Rotation paths and how fast each direction turns (degrees each step)
Each turn is a multiple of 5 degrees from 10 to 175, or 0.
Each row of a path follows its step; steps can be skipped.
Path 1:
step 0: [ 3.05  1.83 -0.65 -0.45 -1.15  0.40  2.49 -0.27 -0.08 -2.49  2.13  0.52
  1.31 -0.57 -0.53  1.75 -1.46  1.87  2.53 -0.11  1.50  2.01 -1.08 -0.63
  1.81 -0.96  0.29  0.20  2.30 -0.20 -0.56 -0.67 -1.09 -0.67  1.22 -1.01
 -1.32  3.79 -0.91 -1.48  0.62 -1.34 -2.46  0.74 -0.31  0.63 -2.09 -1.91
  0.95 -0.62 -0.24 -0.37 -0.09 -0.61 -0.97 -1.81 -2.32 -1.41  1.92]
step 1: [ 1.46  1.37  0.14 -0.11  0.62  2.88 -2.12  0.84  0.52  0.50 -0.40 -1.65
  1.32  1.71 -0.45 -0.67  1.10 -1.55 -0.07  1.67 -0.36 -1.65  1.65 -1.91
 -1.11  1.57 -3.01 -0.26 -0.41 -0.82  1.31 -0.80  0.68  1.37  1.08  1.14
 -0.11  3.86 -0.67 -0.87 -2.55 -0.17 -0.37 -1.17  0.06 -3.20 -0.71  1.63
 -1.28  1.24 -2.86 -1.35  0.34 -1.34 -0.62  0.43 -0.37  2.07 -2.23]
step 2: [ 1.19 -2.99 -1.19  1.44  1.87  0.06  1.51  1.65  2.39  0.17  1.07 -1.28
 -0.72 -1.33  1.31 -2.68 -0.72 -0.64  0.81 -2.74  2.35 -1.33 -0.81  0.47
  2.86 -1.31  1.84 -1.88 -1.62 -0.90  1.53  1.29 -2.14 -0.87 -1.61 -0.47
  1.22 -1.28 -0.79  0.92  0.57  0.20 -1.31 -1.67 -1.30 -0.83 -2.29  1.11
  1.50 -1.34 -1.84 -1.45  0.68  0.49  1.38  0.80  0.32  0.96 -1.36]
step 3: [ 3.56  2.24 -0.27  0.36 -0.78 -0.33  2.81 -0.18 -1.23 -2.36  0.20 -0.27
 -1.20 -0.63  0.76 -1.05 -0.40  0.00  1.07  0.34 -2.62 -0.64  1.01  2.79
 -2.53 -0.72  2.53  0.32 -0.70 -1.31 -0.59 -0.33 -0.45  1.73 -1.74  0.74
 -0.10  1.09  1.61 -0.09  1.85 -1.52  0.33  0.54 -0.02  1.50 -1.36 -1.00
 -1.26  3.84  0.64  0.38  1.03 -1.55  0.15 -1.79 -2.89  0.05 -0.61]
step 4: [ 1.02  0.73  0.24  2.24  0.03 -0.58 -1.17  1.17  2.00  3.29  1.35  0.10
 -0.05  1.50 -0.87 -1.35  0.12  2.35  2.72  0.17  0.22  1.64  0.45 -1.46
 -1.33  3.88 -1.22 -0.21 -0.15 -0.87  1.44  1.58 -1.54  0.98  0.10 -0.22
 -0.82  2.08  1.55  0.02 -2.01  0.40 -1.44  0.91 -1.10 -0.85  2.47 -1.14
  0.86 -0.15  0.79  0.78  0.64 -0.16 -0.82  3.33 -2.89  1.65  1.54]
step 5: [-0.15  0.20  1.45 -3.34  0.77 -0.87 -1.24 -0.07  0.49 -1.53  1.59 -2.86
 -0.15  0.72  1.10 -1.73  0.04  0.87  0.90  0.79  2.11  1.05  0.90 -0.33
  2.24 -1.73 -1.29 -2.88 -1.04 -1.45 -0.36 -0.73 -0.89 -2.20 -0.04  0.49
 -0.10 -0.11 -0.97 -3.09  1.89 -0.26 -1.05 -0.22 -1.17  0.09 -0.91 -0.68
 -0.36 -0.28 -2.32 -3.13 -1.32  2.82 -1.30 -1.37 -2.91 -0.31 -0.26]
step 6: [ 3.32  0.14 -1.07  0.44 -2.83  1.80  1.93 -0.78 -0.28 -1.19 -2.54 -1.69
  0.08  0.85  1.36  1.12  1.16 -0.08 -0.41  1.86  0.60 -1.36  1.33 -0.61
 -1.35 -2.16  1.21 -0.43  0.64  1.13  0.76 -2.33 -3.41  0.34  0.86  1.15
  0.37  3.24  1.49  1.89 -0.84 -1.95 -0.85 -0.16 -0.89 -1.21 -3.18 -1.05
  0.32 -0.81 -0.61 -0.92  0.22 -0.87  1.40  1.58  1.07  0.75  0.66]
step 7: [ 2.54 -2.41 -0.70  0.61  1.16  0.98  1.83  0.48  2.14 -0.34  2.00 -0.29
 -0.03  0.52 -2.95 -0.67  1.19 -0.82  0.56 -2.29 -1.79  0.01 -3.54 -2.23
  1.63  1.33  0.85  1.67  0.75 -3.16  0.47  0.55 -0.24  0.63  0.82  0.23
 -0.35  0.75  0.44  0.16 -0.47  0.23 -2.25  0.23 -0.28 -2.52  1.36  1.80
  1.25  2.10 -1.04 -1.73  1.50 -1.57 -0.71 -1.22 -1.74  0.93 -0.87]
step 8: [ 1.87  3.36  1.49  2.35  0.47  0.55  0.68  1.01 -0.39  0.95  1.21 -0.55
  1.66 -1.55  1.71 -3.21 -0.28 -0.01  0.72 -1.75  1.74  0.28  1.43  1.58
 -1.51 -0.36 -0.24 -1.02 -1.48 -1.57  0.35  0.12 -0.43  0.59 -1.80 -1.32
  0.26 -0.48 -1.01 -2.53 -1.16 -2.21  1.06 -3.15 -3.43  0.71 -1.06  1.95
 -1.55 -0.12 -1.90  0.75 -0.01 -0.02 -2.14 -0.83 -1.46 -0.39 -0.64]
step 9: [ 3.78  0.47 -2.21 -1.86 -0.63 -0.09  1.56  0.67  1.80  0.03  0.79 -0.60
 -1.97 -1.07  0.03  0.40 -1.99  0.32  3.34  1.22  1.02  0.23  2.01  1.29
  0.97  0.90 -0.57 -2.51 -0.66  1.20 -0.83  0.70 -1.70  2.15 -0.91  0.40
 -1.92  1.84  1.54 -1.04  0.93  2.67 -0.78 -0.27  2.09 -0.45 -1.10 -1.70
 -0.25 -0.51  0.50  1.10 -0.72 -0.52  2.80  1.74 -1.43  2.21 -0.57]
step 10: [-0.50 -2.64  0.16 -1.89  0.50 -1.03 -3.08 -0.02  1.58  0.16  0.16 -0.31
 -0.60  1.45 -0.70 -1.88 -0.19  1.40  0.32  0.35 -0.15  0.43  0.03 -1.18
 -1.30 -1.03  2.22 -1.50 -2.95 -0.93  1.68 -0.85  0.30 -0.30  0.18  3.91
  2.23  1.93  0.95  0.62 -0.88 -1.58 -1.15  2.01 -1.90 -1.12  0.38 -1.28
 -0.53  3.70 -1.03 -1.07  1.08 -1.28 -1.63  0.25 -2.54  0.64 -0.16]
Directions:
[ 0.27  0.71 -0.47 -0.26 -0.05  0.13 -0.12  0.13 -0.25  0.43  0.12  0.18
 -0.47  0.15  0.00 -0.13 -0.28  0.31  0.34  0.32  0.14 -0.05 -0.65  0.12
 -0.06 -0.35 -0.61  0.60  0.27 -0.04  0.25  0.84 -0.44  1.01 -0.28  0.26
 -0.19 -0.43  0.01 -0.39 -0.23 -0.37 -0.33  0.23  0.34  0.28  0.01  0.36
  0.08 -0.19  0.10  0.41 -0.43  0.52 -1.15 -0.27 -0.01 -0.16  0.33]  85
[ 0.21  0.01  0.09 -0.44  0.38 -0.04  0.32 -0.20  0.44 -0.80 -0.61 -0.43
 -0.24  0.25  0.06  0.16 -0.24 -0.45  0.82 -0.27 -0.21  0.02 -0.10 -0.49
 -0.09  0.81 -0.45 -0.08  0.25 -0.32 -0.09 -0.16  0.26  0.00 -0.62 -0.25
  0.32  0.06  0.40  0.83  0.04  0.64 -0.13  0.20 -0.22  0.43 -0.04  0.48
 -0.75 -0.04  0.10 -0.06 -0.93  0.27 -0.22 -0.34  0.16 -0.24 -0.08]  175
[ 0.24  0.85 -0.71 -0.34  0.23 -0.29 -0.18  0.08 -0.02  0.13 -0.23  0.28
 -0.30  0.22 -0.10  0.38  0.92  0.11 -0.09 -0.29 -0.49 -0.43 -0.01  0.31
  0.36  0.06  0.34 -0.52  0.21 -0.54 -0.17  0.13  0.40  0.00 -0.28 -0.54
  0.59 -0.71 -0.10  0.16 -0.69 -0.51 -0.22  0.16 -0.44 -0.76 -0.41 -0.23
  0.32 -0.02  0.75 -0.33 -0.15 -0.13  0.34  0.02 -0.24 -0.24 -0.11]  85
[ 0.44 -0.43  0.13 -0.04  0.70 -0.22 -0.20 -0.14  0.03  0.06 -0.32  0.14
 -0.58  0.39  0.87  0.34  0.36 -0.29 -0.27 -0.21 -0.07 -0.03 -0.53  0.20
  0.39 -0.97 -0.21 -0.36 -0.61  0.42  0.29 -0.25 -0.33  0.31  0.19  0.76
  0.65  0.54  0.18  0.37  0.23 -0.20 -0.22  0.25  0.17 -0.06  0.09  0.49
  0.20  0.37  0.18  0.09  0.01  0.63  0.47  0.04  0.55  0.21 -0.40]  90
[ 0.62  0.22  0.22  0.31  0.45 -0.27 -0.63 -0.33 -0.08 -0.11  0.17  0.11
 -0.10 -0.14 -0.20 -0.24  0.01  0.46  0.76  0.37 -0.37  0.91 -0.13 -0.11
 -0.22 -0.04 -0.30 -0.75 -0.12  0.32 -1.05  0.22  0.39 -0.37 -0.02  0.05
 -0.14  0.49 -0.49 -0.42 -0.64 -0.38  0.16 -0.18  0.25  0.31  0.20 -0.22
  0.29 -0.53 -0.14 -0.03 -0.63 -0.14  0.25 -0.19  0.52  0.41 -0.16]  85
[-0.71 -0.47  0.00  0.39  0.34 -0.60  0.28  0.00 -0.10 -0.18 -0.73  0.68
  0.16  0.15 -0.50  0.15  0.13 -0.01  0.03 -0.04  0.24 -0.67 -0.17  0.35
 -0.21  0.07 -0.55 -0.16  0.18  0.21 -0.01 -0.78  0.43  0.28  0.64 -0.04
 -0.24 -0.85  0.08 -0.44 -0.57 -0.24 -0.57 -0.01  0.64  1.07  0.01 -0.09
 -0.09  0.11 -0.07 -0.09 -0.19  0.05  0.26  0.17  0.10 -0.08 -0.02]  0
